0: [  2 -31   1  50  21  -5  19  -1 -27   6   1  -7  25 -58  46 -83]
1: [ 41 -19  24  65  19  -2  -1 -26 -67 -11  -9 -13  19 -40  21 -50]
2: [ 61  -2  28  40   5 -39 -25 -40 -71 -27 -32  -8  19  -7  29  13]
3: [ -8  40  67  49 -10 -32 -14 -15 -33 -13 -23 -15  -2 -27   8 -39]
4: [ 10 -35  10  40  11 -24   6  -5 -45  12  17   4  32 -50  52 -76]
5: [ 25 -20  23  64  32  23  13 -12 -48 -14 -32 -18   3 -51  26 -62]
6: [ 35 -15  23  67  24  -5   4 -22 -65 -13 -32 -18  11 -41  32 -40]
7: [-10 -33  -6  11 -15 -33  -5  -2  -9  52  86  38  37 -40  17 -82]
8: [-17 -22 -17 -13 -16 -39 -21 -22 -33   1  64  62  55  40  12 -35]
9: [ 17 -27  10  53  25 -11   5 -13 -57  -3  -8  -8  25 -51  51 -54]
10: [ 45 -24  16  49  -6 -35 -16 -38 -68  -5  20  10  39 -21  30 -34]
11: [ 52 -16   8  28 -10 -44 -18 -15 -64 -14 -20  -3  29 -28  65   1]
12: [ 20 -29  11  58  14 -16   1 -13 -53  -1   6   0  27 -50  45 -65]
13: [ 14 -30   7  43  13 -31  -9  -4 -54   4  10   1  38 -44  54 -63]
14: [-12 -45 -14  25   3  11  34  14  -2  38  41   9  17 -56  26 -89]
15: [ 19 -29  17  58  17   3  13 -17 -58  -4   7  -4  23 -52  34 -65]
16: [ -3 -37  -4  34   3 -21  14   7 -35  28  14   8  40 -58  45 -67]
17: [ 12 -30   0  37   4 -24 -11   0 -47   3   9  11  34 -48  66 -56]
18: [  6 -29  -8  11  -8 -51 -20 -16 -57 -12  -1  16  57  27  60 -20]
19: [  2 -39  -6  22  -7 -40  -6  -7 -41  30  58  30  44 -26  42 -78]
20: [ 58 -23 -14   5 -15 -34  -5 -16 -51 -19 -39 -16  22  -1  66  56]
21: [-11 -23 -11  -5 -14 -33   9  72  93  28 -26 -15  -2 -29   3 -43]
22: [-18 -39 -14  15  -6 -24  17  14  -1  50  60  19  26 -52  34 -81]
23: [ 10 -24   5  35   7 -21  -4  -9 -50   8   3   1  42 -53  60 -57]
24: [ 30 -20  10  43   6 -38   2 -13 -70   0   1   1  38 -43  49 -53]
25: [  5 -32  -9  33   0 -25  -4  -9 -45  16  31  21  41 -42  58 -67]
26: [ 30 -34   1  27 -10 -49 -15 -26 -51   2  42  21  46 -16  52 -50]
27: [-24 -44 -23   9   0  -1  29  18  11  51  69  12  22 -50  15 -73]
28: [  8 -47  -5  35 -10 -23   5 -11 -36  26  65  25  41 -29  28 -85]
29: [-11 -39   5  48  27  37  42   4 -11  21  11  -7   6 -57   0 -88]
30: [-21 -48 -19   4  -8 -14  14   6   5  49  88  33  30 -33  14 -78]
31: [ 22 -23  14  46  11 -29 -12 -17 -53   9 -10   2  38 -51  51 -49]
32: [ 19 -41   2  15  -7 -33  -2  -3 -46  20  52  23  46 -34  43 -78]
33: [ 27  -2  42  65   8 -36 -17 -14 -52  -9 -18  -8  13 -46  30 -47]
34: [-11 -20 -11  -5 -11 -28 -14 -14 -32 -16 -21 -14  -5  32  80  94]
35: [ -5 -29  -1  21  -5 -33  -5 -12 -55  -4  -7  -8  24  68  56 -60]
36: [ 28 -17  22  57  34   4   0 -20 -61 -12 -30 -14  20 -49  31 -50]
37: [-20 -50 -19  12  -5   5  30   4   1  47  68  26  29 -36  10 -86]
38: [ 19 -34   3  41  -2 -36  -2 -24 -47  11  33  19  42 -43  47 -56]
39: [ 17 -33  -3  34   3 -39 -13 -10 -53  21  24  14  36 -37  60 -58]
40: [-10 -31 -10  13 -13 -39 -17 -15 -31  30  86  47  48 -23  31 -65]
41: [  0 -26  -4  20  -8 -40  -7 -13 -52  18  71  40  43 -41  44 -60]
42: [ 17 -35   5  31  -1 -41   0  -6 -53   7  12  10  40 -36  63 -60]
43: [ -9 -36 -18   1 -19 -48 -16  -9 -14  37  92  50  46 -14  24 -55]
44: [ 27 -29   7  47   7 -32  -5 -21 -56   7   7   7  40 -40  47 -61]
45: [ 38   4  40  65  28  14   1 -20 -52 -28 -57 -30  -7 -34   6 -25]
46: [ 44 -13  24  51  18 -21 -12 -23 -58 -19 -26 -11  25 -45  41 -34]
47: [ 28 -30   5  34   1 -40  -8 -16 -59   0  13  10  41 -32  59 -53]
48: [  8 -42  -5  23 -11 -38   0  -7 -39  25  65  28  43 -31  40 -76]

[  6 -29   3  40   8 -20  -6  -6 -47  14  10   9  39 -45  55 -78] 4 13 23
[ -7 -35   4  48  24  26  41  15 -22  12   4 -13   9 -56  18 -94] 29 0 14
[-21 -30 -20 -17 -21 -32  -4   4  35  66 111  39  16 -23  -4 -52] 30 7 43
[ 15 -27 -15  -1 -12 -52 -23 -22 -58  -7  15  35  58  26  48 -11] 18 26 8
[ -3 -37  -6  25  -6 -32   3   8 -17  43  47   9  31 -53  48 -75] 22 16 48
[ 14 -33  -6  26  -9 -51 -12 -12 -50  12  37  27  49 -28  54 -47] 26 39 38
[ 19 -22  18  47   7 -19 -10 -16 -59  -2 -10  -1  32 -48  58 -46] 31 9 23
[ 14 -23  18  63  27  31  25  -1 -41  -3 -20 -27   8 -57  18 -71] 5 15 36
[ 13 -32   7  46   8 -10   6 -10 -51  -5  12   2  36 -50  54 -64] 12 23 4
[ 50 -12   7  30  -2 -47 -17 -14 -65 -15 -21   4  26 -35  66  -7] 11 46 24
[100 -12  -6   5  -9 -29 -12 -14 -37  -8 -19 -14   4 -30  13  64] 20 2 11
[ 17  81   4   3 -11 -33 -12 -15 -37  39 -23 -15   3 -33  11 -40] 3 33 31
[  9 -31  -4  19 -10 -53 -14 -18 -54   1  21  27  56  -9  59 -40] 26 47 18
[ 84   2   8   4 -16 -40 -23 -23 -45 -20 -31 -18  10 -15  44  51] 20 2 11
[  2 -39   0  33   4  -5  16  -8 -29  27  47  16  36 -51  30 -96] 28 16 14
[  4 -30  -5  44  11  -1  23  13 -38  14  -9 -11  26 -57  51 -77] 0 16 4
[ -6 -36 -12  10 -10 -34 -18 -21 -52   0  40  41  64  18  36 -41] 8 18 26
[ 69  11  32  39   1 -30 -27 -27 -65 -30 -37 -23   9 -16  25  13] 2 11 46
[  1 -45 -14  28  11 -14  19   4 -31  28  34  12  35 -47  41 -83] 16 25 4
[ 12 -29  10  59  17  -8   3 -17 -47  -2   1  -2  27 -51  48 -64] 12 9 15
[ 31   6  51  56   3 -25 -13 -15 -56 -13 -22  -8  13 -45  21 -54] 33 46 1
[ 22 -25  22  64  30  28  22  -9 -45   0 -13 -25   2 -55  11 -63] 5 15 36
[ 46 -15  -1   4 -23 -58 -35 -34 -61  -6  10  24  45  17  45  13] 18 11 10
[  7 -38   3  50  18  15  26  -8 -29  12  18  -7  23 -55  31 -91] 0 15 29
